One turn moves every row onto another: examples first, then more rows asked:
K_70: [ 16.6  20.2  11.3 -12.5  -4.2   5.2 -18.8   5.5  -3.2  -7.6   7.1 -28.6
  -8.0  36.5]
K_40: [ 22.4   3.1  22.0   7.1   8.2 -12.6 -27.3  -1.7 -28.9   6.2 -10.5  -1.4
   3.8  50.4]
K_654: [ 28.6   4.3 -14.0  31.3   9.1 -21.4 -42.2  -9.9 -15.3  11.4  12.6 -29.5
  -0.1  44.6]
K_29: [ -4.5 -12.8  -4.8   6.3  29.1 -36.0 -19.2  -0.9 -23.0   7.9  -3.0  -9.9
  14.4  21.6]
K_71: [ 32.7   2.4 -22.9  -0.2 -28.5   7.9 -13.2   8.0 -13.2   4.0   2.0 -17.7
   4.7  31.6]
K_384: [ 14.9 -12.6 -31.0  10.7  -2.4 -40.5 -18.7  -1.4  -9.0  12.9   1.4 -14.4
  14.9  50.8]
K_256: [ 23.2   4.7  -4.2  -3.8  32.5 -42.2 -12.3  -1.9 -12.9   4.6   5.0  -3.3
  -1.8  14.6]
K_399: [  9.0  11.4  -7.0 -21.8  -7.7 -22.9  13.8  -1.3 -22.5  -0.5   6.2 -22.7
   9.7  22.9]
K_220: [ 17.9 -11.9  -3.6 -10.0  24.8 -10.1 -34.5   7.5 -24.7   1.2  13.9 -41.5
   1.2  42.8]
K_675: [  9.7   6.8 -15.1   8.8  21.0 -20.5   7.1  -4.1  -0.6   9.7  -3.4 -12.9
  -8.9  -0.3]
K_457: [-15.1  10.2 -19.1 -13.1  13.4  -3.9 -13.1  13.4 -26.8   7.9   6.3 -19.0
  15.3  20.1]
K_763: [ 25.6   7.0 -23.4  11.1  10.7   6.5 -29.5 -15.2  -6.0  -3.2  16.5 -37.4
   5.9  11.4]
K_929: [ 43.9  -1.3 -24.5  15.8  15.5 -14.1 -40.1 -20.8   2.0   0.0   7.4 -13.0
   5.5  28.5]
K_754: [ 11.4  13.6 -16.4  20.8  -6.0 -12.1  -3.5 -34.6  -9.7  12.3   5.1  -8.8
   1.5  22.7]
K_652: [ 29.0   5.2  -3.1 -25.6  19.9 -22.5 -27.0  13.7  -1.7  -4.0  15.3 -25.5
 -10.5  43.7]
K_572: [ 18.5 -22.5 -27.2   1.6  12.0 -13.2 -10.4   4.8 -29.5  19.4   4.0  -1.1
   1.7  55.7]
K_637: [ 29.0  21.0  -7.5  -0.7  -4.9   1.4   2.8  -4.9 -38.0  10.5  11.9   0.6
   2.2  37.3]
K_309: [ -4.9  25.9  13.2  -3.4  11.1  -1.5 -12.7  -8.0 -21.1  -1.3 -14.3 -24.9
   9.3  27.0]
K_802: [ -1.5   5.7 -29.6  -2.5   0.5  -3.2 -16.8   2.2  -1.4  11.4  26.0 -29.6
 -18.3  17.3]
K_597: [ 12.6  16.2  -4.2  24.8   8.3   1.4  -8.5  -4.4  -8.9   8.2 -26.7 -10.0
   1.9  12.7]
K_874: [ 17.6   5.6  -3.4  -1.8   3.7 -29.3 -32.2  26.1 -15.3   7.8  13.2 -29.0
  -4.0  56.2]
K_316: [ 19.8 -10.6 -30.7  -8.6   2.8 -22.6 -22.3   2.4  -2.0  11.0  11.0   6.3
   5.7  46.1]
K_99: [ 12.5   3.4  -6.2  13.8  23.9 -50.0 -12.3  -2.8 -14.8   9.9   5.6 -32.6
  -8.5  33.1]
K_482: [ 19.8  29.1   9.4  10.7  -0.5  -7.8 -23.3   6.1 -22.0   4.4  10.5 -18.4
  -3.1   3.8]
K_890: [ -5.3  -1.6 -30.1  -5.9  -9.3 -14.9  -6.6  -0.8 -10.2  12.3   8.1   5.4
  19.3  25.5]
K_228: [ 15.0  -2.2 -39.5  -4.7  10.2  14.1 -10.2   3.6 -20.1   7.2   1.9 -41.2
   3.1  28.5]
K_478: [ 28.0 -17.1 -12.1  30.3  25.8 -10.3 -28.4  -8.7  -7.4   8.7 -11.0 -23.7
  -9.6  32.2]
K_435: [ 34.0   8.6  -1.2  16.7   3.4 -38.4 -12.6   6.5 -39.8  14.1   0.3  -8.1
  10.2  44.6]
K_440: [ 16.4  11.2 -25.9  15.2   3.2  19.4  -4.8  -7.8 -20.4  18.3  -6.0 -11.1
  -6.4  39.9]
K_56: [ 42.8  20.7   3.5   1.3  11.6 -18.5 -23.3 -11.0 -28.7   7.0   5.6   8.0
   4.6  38.9]

K_399 -> K_482
K_874 -> K_99
K_763 -> K_890
And these:
K_478 -> K_572
K_597 -> K_440
K_56 -> K_929

